(in the rows, 128 means zero)
First come named moves, each a turn or a mirror, each shown by rows before and after it. For each pair of rows after them, which moves, in which order, take the first row to the second? The first pair is done for you.
Kune:
[126  96 121  89  99 111 146 106 104 134 121  93 116 111 139 158 116 153
 118] |-> [128  96 121  91 102 112 147 103 105 134 119  92 119 111 138 158 117 151
 116]
[ 93 133 148 139 141 117 121 131 102 132 106 123 135 143 142 152 139 146
 116] |-> [ 98 133 145 140 141 121 124 128 102 133  97 123 142 143 141 156 139 142
 119]
[120 110 137 133 154 142 170 125 118 125 136 134 116  53 101 126 100 130
 147] |-> [117 109 137 132 151 137 167 128 117 124 142 138 111  55 103 123 104 137
 148]
Sopok:
[132 165  98 149  77 131  90  81 151 136  71 135 173 192 121 165 158  80
 158] |-> [104 168 104 141  76 121 106  67 167 131  90 117 166 189 119 169 134  83
 173]
[156 131 160 149 138 125 133 139 112 149 119 152 146 117  82 144 155 135
 125] |-> [156 122 134 162 153 121 115 143 139 140 116 143 143 145  73 134 137 132
 136]
[126 150 155 128 116 121  98 148 131 134 150 176 136 166 124 137 154 170
 122] |-> [119 145 143 131 125 114  95 145 149 128 152 170 132 181 120 132 138 169
 132]
nef:
[ 92 148 158 112 126 131 119 136 153 121 139 157 138 153 112 139 106 145
 140] |-> [ 95 147 162 102 128 143 150 128 126 130 136 158 141 106 109 131 108 132
 133]
[125 106 125 116 114  97 141 120 103 133 143  93 103 111 152 114 135 136
 128] |-> [126 105 120 127 119  89 129 121 122 129 143  88 103 138 155 121 127 138
 135]
[126 133 127 123 134 131 150 111 132 131 135 116 143 102 113 124 104 104
 136] |-> [124 142 132 136 127 118 101 135 155 122 144 139 128 160 123 130 121 137
 138]
[ 60 132 102 123 139 151 135 146 169 129 147 130 107 112 113 119  96 148
 135] |-> [ 59 137 112 119 133 153 127 159 157 128 154 149 105 110 115 116 113 159
 127]
lir:
[120 136 150 123 117  90 114 118 119 123 153 116 111 129 146 115 143 153
 121] |-> [111 150 154 120 112  95 119 106 133 122 150 114 125 137 143 127 131 144
 129]
[137 129 123 120 121 123 155 141 142 158 103 102 137 135 132 160 129 121
 125] |-> [118 141 125 120 133 144 144 148 157 145 105 125 139 144 108 153 111 121
 133]
[124 126 125 143 130 137  98 131 142 112 103 156 160 163 117 129 110 118
 118] |-> [140 105 117 144 132 131  93 152 120 116 107 158 141 150 129 114 131 128
 101]
[104 137 185 102 141  80 103 157 141 108 181 140 108 158 153  98 129 216
 117] |-> [117 130 184 100 122  59 121 143 130 119 172 111 108 151 176 112 144 211
 113]
Then:
Between the rows of a pair lie 2 to 3 moves.
[123 115 111 159 160 140 125 146 103 107  97 135 131 119 124 123 159 100
  92] |-> [ 69 127 139 148 148 110 118 148 138  91 141 128 101 153 129 130 141 136
 119]	Sopok then Sopok then nef
[ 71 134 156 110 132 126 129 141 152 109 165 145 108 130  98 111  95 167
 151] |-> [ 89 132 139 113 133 131 167  96 153 122 140  99 137 103  95 132  72 122
 157]	Sopok then nef
[142 115 105 129 128 107 133 113 133 129 111  93 131 139 139 133 128 116
 133] |-> [133 127 131 116 116 110 153 122 102 134 123 108 127 107 142 134 147 127
 122]	Sopok then nef then nef
[ 98 163 152 115 107 111 117 135 138 118 153 116 139 160 159 159 135 150
 129] |-> [ 95 167 154 114 118 132 107 155 129 113 154 148 134 153 144 143 142 159
 121]	lir then Sopok
[150 139 132 125 121 119 149 113 117 133 131 143 121  95 152 141 152 166
 129] |-> [157 135 116 129 121 117 158  90 131 136 119 120 132 100 149 151 135 147
 135]	nef then Sopok
[142 169 134 134 112 162  92 168 135 111 128 210 150 170 119 138 163 149
 121] |-> [166 135  83 133 145 191 148 126 125 122  89 159 172 103  92 117 119  80
 126]	nef then Sopok
[ 98 184 152 108 115 102 128  87 168 146 127  97 163 182 120 188 114 129
 151] |-> [101 197 158 111 144 157  91 141 147 136 122 188 162 171  85 149 127 144
 129]	Sopok then lir then Sopok
[142 105  95 144 146 109 135  95 155 125 103  73 134 132 121 129  97  96
 148] |-> [ 94 135 144 113 137 125 167  90 139 123 133  94 129  91 112 134  85 110
 158]	lir then Sopok
[155 120 114 136 114 126 137 114 112 141 106 105 148 129 137 150 153 115
 109] |-> [131 137 115 143 136 155  99 140 145 122 117 149 144 166 104 134 128 129
 120]	nef then lir then lir
[ 33 146 173 102  74 132 139 131 143 115 186 168  94 106 111 112 131 165
 145] |-> [ 67 120 166 104  51  93 158 123 108 131 182 124  83  86 152 122 170 164
 127]	lir then lir
[ 88 128 145 107 118 115 132 133 116 121 162 116 100 103 130 115 127 160
 142] |-> [ 88 137 138 113 140 152 125 141 122 118 146 146 116 101  99 105 107 144
 143]	Kune then lir then Kune
[131 125 122 137 167 156 111 119 146 121 118 159 137 119 109 119 126 133
 141] |-> [141 113 117 136 168 150 130 111 128 128 114 140 136  93 117 116 131 121
 133]	Sopok then lir then Kune
[119 105 123 130 100  89 139 105 141 131 139  74  97 143 156 126 114 134
 146] |-> [141 103 128 141 108 100  99 149 124 128 137 120  89 162 158 110 154 156
 121]	nef then Sopok then Sopok
[132 134 121 127 147 143 135 112 144 126 126 124 174 155 132 157 111 107
 121] |-> [123 141 138 125 141 139 114 130 143 122 140 150 161 173 140 158 130 133
 117]	Sopok then nef then Sopok
[142 146 121 137 131 147 118 116 144 127 105 128 158 150 125 143 118 114
 138] |-> [137 144 119 138 138 146 100 136 148 121 114 144 144 159 121 131 126 131
 133]	nef then Sopok
[148  96 106 123 142 142 130 145  98 120 120 146 103  97 125 105 172 146
 111] |-> [103  93 100 119 148 123 144 125 140 108 145 108  84 112 114 104 122 146
 145]	Sopok then Sopok
[120 139 154 125 122 128 114 153 102 129 141 153 109 123 137 112 146 145
 120] |-> [141 145 151 128 104 124 136 119 102 143 117 120 137 118 152 144 150 119
 120]	lir then Kune
[126 117 127 144 100 116  90 119 118 132 158 166 124 184 112 124 130 147
 119] |-> [147 117 115 148 112 144  95 115 113 135 130 174 147 172  98 123 127 119
 112]	Kune then lir
[130 115 105 133 140 142 118 130 140 118 149 126  96 130 112  80  80 151
 123] |-> [174 116 110 138 110 133 150 100 102 144 116  97 129 102 149 116 115 125
 100]	nef then lir then Kune
[117  91 117 121 141  98 138 128 121 120 147 103  91 116 128 105 122 138
 139] |-> [117  98 115 125 134  93 135 120 135 121 142  90  99 137 133 120 118 133
 145]	Sopok then nef
[117 112 131 136 150 137 127 146 137 120 144 130  90 102 116  94 122 143
 134] |-> [128 112 143 132 126 116 151 121 115 133 143 105  98  84 143 119 141 139
 130]	Sopok then lir
[161 135 119 117 109 111 103 131 124 144 112 119 149 162 153 142 156 119
 130] |-> [160 137 106 119 133 147  90 143 130 134 105 147 156 158 122 125 139 110
 130]	lir then nef then Sopok
[151 111 143 140 110 117 132 158 110 120 126 156 102 118 142 141 168 115
  80] |-> [161 105 110 151 120 119 147 118 144 122 101 109 130 131 131 156 127  75
  99]	Kune then nef
[128 104 119 118 137 155 149 133 135 114 135 127 123 128 124 130 138 106
 118] |-> [133 103 123 118 132 144 142 141 130 114 138 128 119 133 134 129 153 113
 112]	nef then lir then nef
[125 133 129 117 140 106 124 107 126 135 165  77 108  78 133 132 136 126
 137] |-> [147 130 134 121 136 113 110 127 103 139 158  99 107  77 137 129 167 136
 116]	Kune then Sopok then Kune
[115 162 146 120 110 126 121 141 134 116 132 158 126 144 141 127 136 143
 131] |-> [116 160 151 114 111 135 136 137 121 119 132 159 129 120 140 125 138 136
 129]	nef then nef then nef
[123 137 151 103 102 103 128 125 112 152 138 151 139 110 137 133 129 152
 137] |-> [146 129 117 115 121 120 138 104 123 156 110 130 162 101 120 131 103 113
 139]	lir then Sopok then nef
[153 117 106 142 117  99 108 118 139 131 119 115 126 170 141 135 134 125
 125] |-> [ 98 151 155 113 106 116 147 103 131 127 150 132 126 131 130 146 116 137
 143]	Sopok then lir then Sopok
[109 126 140 143 161  75 102 111 128 118 131 136 111 144 148  62 111 149
 150] |-> [114 130 160 131 140  63 125  99 101 129 132 120 114 118 170  78 133 149
 141]	lir then Sopok
[ 91 125 156 136 108 104 128 110 159 130 146 111 105 184 130 149 127 142
 124] |-> [ 80 140 186 118 111 142 153 121 116 133 151 152 108 127 109 138 136 141
 112]	nef then lir then lir
[138 108  88 144 144 131 139 141 136 117 117 121 125 115 116  98  95  92
 129] |-> [132 114  99 140 123 104 152 116 147 122 125  89 128 126 139 122  96  95
 139]	Kune then lir then lir
[116  83 105 139 164 146 140 134 145 127 139 125 106 136 138 122 110 128
 149] |-> [115 111 145 121 135 150 173 116 113 144 133 132 127 106 157 159 132 123
 141]	Sopok then Sopok then lir
[128 103 120 129 140 122 115 136 129 116 129 118 109 117 127 103 132 139
 120] |-> [123 115 131 124 127 120 138 103 134 127 121  94 130 112 133 127 123 119
 130]	Sopok then lir then Kune
[100 149 158 116 118 126 101 160 118 103 165 171 109 141 125 128 155 164
 117] |-> [112 113 107 137 145 110  85 159 150  92 159 132  91 164 116 106 126 150
 129]	nef then nef then lir
[145  84  87 161 107 106 147  91 141 134 114 103 146 148 165 142  66 132
 138] |-> [161 104 121 146  86 115 167  93  91 147 110 127 162 109 184 157 107 135
 112]	Sopok then Sopok
[163 124 127  78 132 133 157 125  97 112 107 140 132  78 131 119 132 139
 146] |-> [182 115 108  99 141 131 106 153 117 101  93 161 127 127 127 110 141 151
 140]	Sopok then nef then nef
[108 100 128 132 133  94 116 128 159 117 144 112  94 151 126 118 115 180
 143] |-> [111 118 164 115 104  89 154 113 126 131 143 112 105 116 149 143 144 177
 131]	lir then lir then Sopok
[102 139 155 117 103 100 129 138 140 127 168 126 105 113 128 137 121 156
 167] |-> [175 119 113 147 124 129  93 170 116 133 116 158 129 122 122 118 160 135
 129]	nef then Sopok then Sopok
[120 155 150 134  95 130 161  82 132 128 115 106 160 127 136 171 114  99
 152] |-> [130 160 165 129  93 145 158 104  95 134 114 139 160 102 143 163 147 108
 124]	nef then Sopok then nef
[119 142 144 140 114 146 120 172 134 127 119 192 125 137 107 132 155 141
 131] |-> [132 125 114 139 128 161 163 135 131 140  95 148 144  91  91 130 121  93
 139]	nef then Sopok
[121 178 193 121  88 156 154 112 110 138 124 177 162 102 138 169 144 126
 103] |-> [139 171 160 136  93 153 156  82 138 144  96 138 187 120 132 186 115  89
 119]	nef then Sopok
[136 118 124 144 124 126  85 130 166 109 121 134 113 181 148 126  97 132
 134] |-> [119 101 119 132 143 137 103 139 158 105 135 135  94 145 130  95  80 133
 137]	nef then Sopok then Sopok
[148 164 145 104  87 141 170 133  99 135 107 171 161 111  85 144 137  94
 124] |-> [145 157 121 128  97 120 108 161 150 116 116 183 144 199  87 134 129 118
 132]	nef then nef then Sopok
[169  97 135 129 115 136 111 162  56 135 125 115 127  84 140 111 176 145
 111] |-> [126  98 114 140 123  95  77 150 144 112 152  78 101 177 136 116 125 166
 160]	nef then nef then Sopok
[134 176  93 120 134 145 126 122 110 129 126 170 148 123  94 116 109 128
 132] |-> [146 141  85 120 126  98 116 144  92 131 146 147 105 125 126  97 143 157
 119]	nef then Kune then lir
[136 106 104 123 108 143 137 122 118 132 118  81  92 105 124 118 140 136
 122] |-> [134 132  99 135 111 165 111 112 154 128  99  94 122 146 109 136 117 124
 134]	nef then Kune then lir
[138 112 110 113 115 105 121 127 111 150 154 120 135 124 141 135 119 120
 140] |-> [125 125 122 101 115 119 131 121 108 153 154 134 145 112 132 140 109 115
 144]	lir then nef then nef
[171  72  63 153 174 132 115 136 135 130 122  92 118 140 125  65 116 111
 101] |-> [ 86 117 154 114 127  91 118 148 136 119 202 122  78 154 154  88 137 187
 119]	Sopok then nef then Sopok
[153 117 132 135  94 116 138 123  72 130  91  96 111  99 153 124 161 132
 128] |-> [149 123 130 144  89 105 106 139  90 124 101 111 105 140 159 129 169 155
 133]	nef then nef
[147 126 105 144 141 169  99 134 142 136 107 141 136 155  87 115 107 104
 140] |-> [ 95 137 158 114 126 149 116 152 122 131 162 155  99 129  99 107 124 148
 144]	Sopok then Kune then nef
[110 137 152 116  77  94 173  59 123 154 119 118 135 147 154 193 112 161
 145] |-> [122 163 150 124  98 160 157  75 117 155  85 177 174 142 117 187 108 140
 132]	Sopok then lir then nef
[121 149 143 118 163 143 127 145 107 125 142 185 116 114  91 104 124 151
 120] |-> [134 120  96 134 167 111 144  92 148 128 123  98 129 137 101 121  84 112
 144]	lir then nef then lir
[110 104 149  97 108  92 153 153 124 124 167 147  77 117 156 150 120 154
 126] |-> [124 105 122 103 117 110 191 105 136 135 134 109 115  98 139 170  83  99
 142]	nef then Kune
[ 97  95 109 152 194 112  66 170 168  95 128 163 108 174 103  67 113 144
 156] |-> [164 113  90 163 166 124 121  88 154 132  48 104 196 149 121 140 115  60
 147]	lir then Kune then lir
[149 168 177 127  93 138  92 115 147 139 101 148 168 148 155 174 164 155
 104] |-> [105 159 168 103 131 182 151  93 148 132 106 138 167  69 103 139  96 118
 126]	Kune then nef then lir
[122 127 145 138 122 147 155  93 115 144 114 111 177 128 136 173 137  97
 141] |-> [124 135 164 131 116 151 145 114  95 143 123 140 172 127 145 171 166 116
 125]	nef then nef
[135 114 123 133 116 143 121 133  97 153 127 126 121 128 158 118 157 132
  95] |-> [109 120 101 138 142 171 120 122 140 138 124 123 134 143 119 108 100 113
 121]	nef then lir then lir
[147 104  88 148 155 127 150 105 169 128  91  56 119 119 135 130  74  78
 129] |-> [161 132 145 149 104  88  87 158 140 131 114 115 100 181 192 159 169 149
  99]	nef then lir
[143 113 124 137 115 132  61 158 143 133 123  96 116 148 128 103 156 147
 128] |-> [133 148 159 126  92 148  70 153 132 139 121 120 135 144 132 130 171 153
 124]	Sopok then Kune then nef
[125 119 134 119 116 120 194 133 123 186 138  99 119  80 141 126 166 111
 141] |-> [ 97 128 112 140 135 113 141 141 200 164 150 103 111 166 117 122 122 126
 174]	Kune then nef then lir
[145 149 161 112 110 127 107 111  83 131 151 149 164 119 155 145 160 129
 108] |-> [124 163 165 110 121 150  94 116 100 120 155 174 170 131 133 140 138 126
 122]	lir then lir
[152 138 123 153 127 152 108 132 122 104 109 148 138  77 135 124 119 114
 130] |-> [158 126 107 164 129 137  93 134 138 100 107 137 130 105 138 119 117 121
 133]	nef then lir
[172 177 136 144  99 121 110 111 104 124 100 128 152 132 177 187 156  96
 113] |-> [141 204 151 134 118 164 119 111 113 114 105 163 167 115 137 174 122  89
 123]	lir then nef
[143 120 131 141 115 151 157 117 101 156  97 128 162 103 159 139 153 111
 109] |-> [159 105 103 157 137 161 130 133 115 149  91 135 157 123 148 121 148 108
 105]	Sopok then nef then nef
[152 113  89 150 157 130 157 124 137 147 141  75 114 116 144 111  79 107
 147] |-> [119 139 119 133 168 168 163 141 129 136 158 126 112  93 117 100  69 119
 151]	Sopok then lir then lir
